In the rows, zero is written as 100.
One turn moves each row of this set onto another row. After a few examples, where does it send each row asked below?
Fon: 118; 122; 118; 80; 97; 93; 103; 88; 108; 127; 123; 87; 106; 108; 151; 67
tos: 150; 103; 68; 107; 76; 115; 118; 90; 93; 99; 110; 93; 105; 109; 103; 81
Radi: 103; 99; 122; 112; 88; 98; 127; 84; 128; 116; 127; 107; 112; 103; 150; 109
tudo: 104; 90; 78; 124; 92; 98; 116; 71; 120; 93; 115; 111; 109; 108; 81; 130
pulo: 75; 110; 97; 113; 103; 105; 134; 114; 102; 96; 132; 99; 117; 82; 102; 59
tuzun: 115; 135; 71; 97; 98; 127; 110; 107; 136; 103; 124; 124; 128; 101; 99; 115
Kizu: 63; 119; 102; 103; 94; 114; 71; 97; 111; 103; 131; 97; 115; 76; 90; 97
vitig: 88; 88; 87; 128; 98; 120; 132; 121; 106; 110; 116; 90; 106; 91; 102; 66
tob: 112; 101; 98; 74; 97; 108; 67; 98; 96; 106; 134; 75; 97; 92; 111; 60
Bosi: 94; 127; 92; 87; 103; 116; 91; 127; 131; 116; 106; 87; 110; 71; 125; 106
pozu: 101; 100; 101; 105; 156; 112; 109; 75; 83; 108; 115; 101; 106; 102; 103; 73
kezot: 107; 69; 95; 115; 100; 97; 112; 94; 147; 108; 100; 84; 103; 92; 70; 86
budu: 149; 130; 102; 92; 74; 112; 105; 52; 123; 85; 117; 102; 112; 103; 106; 90
rute: 104; 80; 90; 93; 117; 124; 85; 93; 154; 137; 128; 93; 111; 108; 110; 77
Ropuz: 86; 116; 87; 104; 113; 92; 84; 116; 131; 95; 131; 121; 128; 91; 78; 78
dob: 117; 86; 53; 123; 113; 123; 110; 99; 118; 120; 114; 94; 91; 86; 107; 76
Sata: 124; 115; 110; 73; 111; 78; 105; 67; 93; 108; 106; 77; 97; 100; 104; 120
nivor: 163; 105; 95; 106; 98; 103; 90; 59; 105; 98; 111; 103; 108; 90; 109; 82
Dav: 127; 91; 106; 105; 81; 105; 120; 88; 166; 118; 125; 107; 115; 114; 97; 79
moki: 113; 100; 110; 101; 117; 105; 109; 84; 85; 84; 121; 94; 93; 81; 60; 74
fafa: 117; 105; 79; 100; 87; 99; 80; 73; 105; 102; 93; 58; 113; 117; 126; 76
pizi: 132; 111; 88; 80; 143; 113; 109; 79; 94; 85; 122; 91; 95; 128; 112; 90
burez: 98; 101; 120; 94; 117; 110; 113; 84; 167; 108; 92; 77; 94; 104; 102; 106
bok: 102; 107; 116; 95; 103; 91; 134; 99; 83; 114; 134; 87; 107; 127; 100; 66
toz: 91; 143; 87; 112; 108; 116; 119; 54; 137; 98; 117; 114; 136; 92; 116; 88
zege: 132; 98; 122; 83; 103; 98; 75; 93; 95; 96; 141; 95; 102; 112; 125; 77
las: 101; 107; 93; 118; 121; 112; 137; 123; 120; 85; 97; 102; 120; 71; 114; 88
rudiz: 100; 122; 90; 124; 89; 138; 132; 91; 127; 92; 120; 115; 108; 118; 78; 111
subok: 142; 119; 122; 94; 116; 92; 110; 87; 100; 101; 115; 92; 75; 82; 78; 73
zila: 101; 137; 83; 114; 91; 145; 130; 103; 123; 72; 120; 103; 104; 98; 94; 93
zib: 118; 128; 109; 96; 98; 104; 68; 96; 115; 90; 107; 82; 73; 99; 73; 74
mudul: 114; 123; 129; 102; 102; 100; 103; 53; 104; 91; 106; 107; 112; 112; 95; 127
fatup: 104; 102; 127; 112; 93; 115; 74; 77; 83; 121; 115; 89; 105; 87; 80; 103
naf: 101; 73; 106; 98; 119; 133; 127; 97; 135; 117; 121; 96; 110; 115; 105; 118
molo: 103; 128; 123; 71; 114; 90; 92; 53; 113; 105; 105; 73; 106; 89; 122; 96
Dizu: 94; 128; 105; 118; 99; 108; 129; 63; 148; 109; 107; 107; 131; 112; 136; 86
piz: 57; 102; 101; 113; 117; 103; 73; 91; 122; 117; 120; 94; 112; 95; 86; 80
liso: 86; 131; 77; 97; 76; 102; 95; 87; 130; 102; 99; 70; 121; 78; 133; 88
Lud: 79; 107; 103; 113; 149; 102; 89; 86; 141; 97; 115; 96; 83; 101; 105; 72
Vipa: 105; 134; 111; 96; 78; 95; 93; 103; 156; 115; 128; 95; 72; 103; 104; 87
rul: 118; 143; 99; 100; 130; 114; 111; 42; 116; 126; 105; 97; 109; 112; 101; 80
mel: 136; 128; 121; 115; 93; 141; 109; 89; 114; 75; 110; 92; 87; 121; 98; 75
todir: 91; 132; 91; 101; 75; 114; 81; 92; 150; 121; 97; 72; 99; 93; 119; 92
fasib: 129; 106; 92; 88; 118; 128; 144; 78; 86; 87; 128; 98; 110; 113; 117; 88
boka: 97; 124; 104; 110; 104; 79; 107; 86; 148; 87; 99; 112; 143; 84; 119; 90

zila moves to toz
tuzun moves to boka
fatup moves to bok
Where do these go?
tos moves to mudul
piz moves to vitig
burez moves to rute
budu moves to molo
dob moves to tudo
pizi moves to nivor

One turn moves each row of this set onto another row. After a few examples, where does it send each row asked below?
Tumun: 68; 57; 129; 128; 73; 75; 90; 98; 86; 119; 101; 80; 66; 95; 104; 96; 80; 101; 98; 74; 114; 78; 95; 54; 102; 98; 141; 75; 124; 106
fav: 58; 102; 83; 119; 98; 110; 119; 106; 121; 80; 95; 76; 100; 71; 64; 98; 62; 87; 136; 57; 90; 97; 73; 65; 116; 120; 100; 66; 85; 98
puzim: 92; 107; 48; 112; 77; 66; 105; 85; 101; 110; 132; 103; 96; 110; 110; 130; 37; 89; 114; 102; 61; 99; 83; 58; 119; 91; 104; 118; 104; 101
Keroz: 103; 64; 97; 112; 85; 99; 103; 68; 82; 109; 98; 116; 104; 82; 90; 104; 27; 128; 119; 93; 85; 100; 69; 98; 152; 127; 107; 70; 118; 109
mavut: 58; 106; 76; 111; 92; 103; 107; 103; 117; 78; 98; 87; 96; 104; 38; 94; 60; 110; 135; 74; 95; 119; 77; 66; 101; 110; 109; 97; 95; 96
gaz: 87; 91; 130; 100; 109; 77; 97; 92; 105; 82; 123; 72; 75; 107; 78; 91; 94; 91; 73; 56; 67; 108; 106; 78; 95; 81; 110; 104; 83; 103
Nusa: 78; 109; 122; 105; 116; 72; 69; 90; 103; 99; 111; 78; 50; 97; 83; 83; 85; 104; 82; 64; 65; 121; 101; 90; 121; 93; 127; 103; 73; 100
dos: 88; 113; 66; 102; 74; 62; 105; 90; 101; 90; 136; 103; 101; 100; 127; 132; 35; 74; 110; 98; 74; 97; 78; 66; 110; 79; 100; 108; 111; 99
bogu: 108; 51; 115; 120; 75; 88; 108; 72; 81; 88; 109; 107; 116; 84; 93; 119; 24; 110; 110; 83; 76; 94; 62; 100; 132; 103; 98; 68; 129; 111
pazu: 106; 58; 106; 110; 74; 86; 98; 70; 83; 101; 109; 112; 106; 96; 84; 108; 18; 129; 119; 100; 81; 116; 66; 113; 141; 109; 112; 82; 116; 105
Zego: 87; 103; 119; 115; 124; 79; 98; 85; 104; 101; 115; 69; 65; 84; 90; 85; 98; 96; 78; 48; 58; 88; 101; 78; 124; 103; 103; 84; 71; 93
zumo: 101; 74; 108; 109; 80; 84; 88; 68; 75; 86; 104; 124; 103; 97; 84; 108; 25; 132; 111; 95; 92; 107; 60; 103; 131; 102; 106; 84; 141; 103
zogub: 82; 101; 131; 116; 117; 73; 79; 92; 101; 83; 111; 73; 61; 85; 91; 95; 91; 83; 71; 46; 60; 97; 96; 74; 109; 84; 112; 88; 89; 107
pusop: 92; 106; 52; 115; 81; 70; 112; 87; 104; 114; 129; 96; 97; 88; 128; 130; 37; 75; 116; 94; 58; 87; 82; 61; 132; 100; 99; 98; 93; 103
Vonos: 79; 57; 124; 153; 73; 56; 100; 89; 86; 135; 116; 64; 64; 94; 103; 98; 77; 113; 101; 72; 87; 67; 86; 74; 119; 98; 129; 68; 105; 81
lim: 60; 95; 90; 136; 84; 84; 97; 107; 123; 88; 104; 61; 85; 76; 60; 105; 37; 91; 142; 68; 65; 122; 65; 97; 126; 104; 117; 71; 68; 93
kov: 73; 73; 132; 115; 74; 65; 109; 91; 89; 122; 121; 73; 70; 94; 119; 81; 79; 116; 107; 86; 122; 77; 92; 90; 116; 104; 130; 67; 99; 69
Sonel: 87; 106; 113; 109; 119; 74; 88; 83; 101; 98; 118; 79; 63; 113; 68; 83; 98; 114; 76; 62; 62; 105; 104; 77; 109; 92; 110; 111; 82; 92
feb: 56; 133; 84; 120; 96; 77; 91; 98; 112; 75; 106; 82; 80; 90; 59; 90; 50; 118; 139; 76; 89; 116; 58; 100; 121; 102; 106; 82; 88; 65
bebe: 59; 123; 95; 133; 97; 78; 103; 101; 110; 56; 106; 78; 94; 79; 66; 104; 58; 96; 126; 56; 84; 89; 51; 82; 104; 91; 89; 68; 108; 72
Kodul: 101; 71; 112; 114; 85; 89; 96; 70; 79; 90; 100; 116; 104; 72; 105; 109; 25; 116; 114; 85; 88; 92; 57; 105; 146; 113; 101; 59; 129; 104
nub: 81; 122; 50; 101; 84; 71; 89; 88; 100; 108; 121; 113; 83; 96; 123; 123; 35; 86; 117; 105; 76; 104; 82; 60; 129; 98; 114; 111; 106; 106
geb: 63; 89; 93; 140; 80; 79; 97; 107; 116; 68; 108; 68; 96; 97; 42; 116; 44; 90; 129; 62; 65; 118; 63; 78; 93; 82; 109; 89; 97; 98
zipo: 106; 58; 101; 116; 82; 95; 104; 68; 78; 92; 101; 121; 113; 96; 79; 113; 33; 125; 108; 85; 84; 93; 66; 83; 128; 109; 99; 80; 142; 114
laved: 78; 61; 117; 146; 70; 52; 91; 87; 84; 136; 118; 72; 61; 116; 86; 93; 75; 131; 102; 86; 91; 85; 89; 76; 112; 93; 138; 89; 108; 78
ravo: 85; 96; 126; 96; 114; 81; 96; 91; 111; 101; 120; 67; 66; 90; 93; 81; 88; 92; 85; 61; 68; 114; 108; 94; 122; 101; 118; 91; 57; 98
Gor: 75; 71; 134; 115; 70; 60; 107; 91; 84; 110; 124; 79; 76; 114; 103; 87; 84; 119; 99; 85; 123; 79; 91; 78; 94; 88; 128; 83; 119; 72
rim: 86; 117; 62; 97; 77; 65; 103; 89; 104; 104; 135; 100; 93; 90; 137; 124; 30; 77; 120; 104; 75; 104; 80; 79; 130; 94; 108; 101; 91; 95
fimo: 83; 117; 57; 109; 85; 72; 98; 90; 98; 98; 120; 109; 92; 85; 131; 131; 40; 70; 110; 91; 72; 86; 78; 50; 122; 94; 103; 99; 115; 110
dodis: 65; 64; 122; 121; 74; 75; 83; 96; 89; 134; 101; 82; 56; 98; 102; 85; 74; 115; 108; 87; 118; 95; 99; 68; 117; 109; 152; 81; 107; 101

feb moves to lim
pazu moves to Keroz
ravo moves to Zego
Where do these go?
Gor moves to laved
nub moves to rim

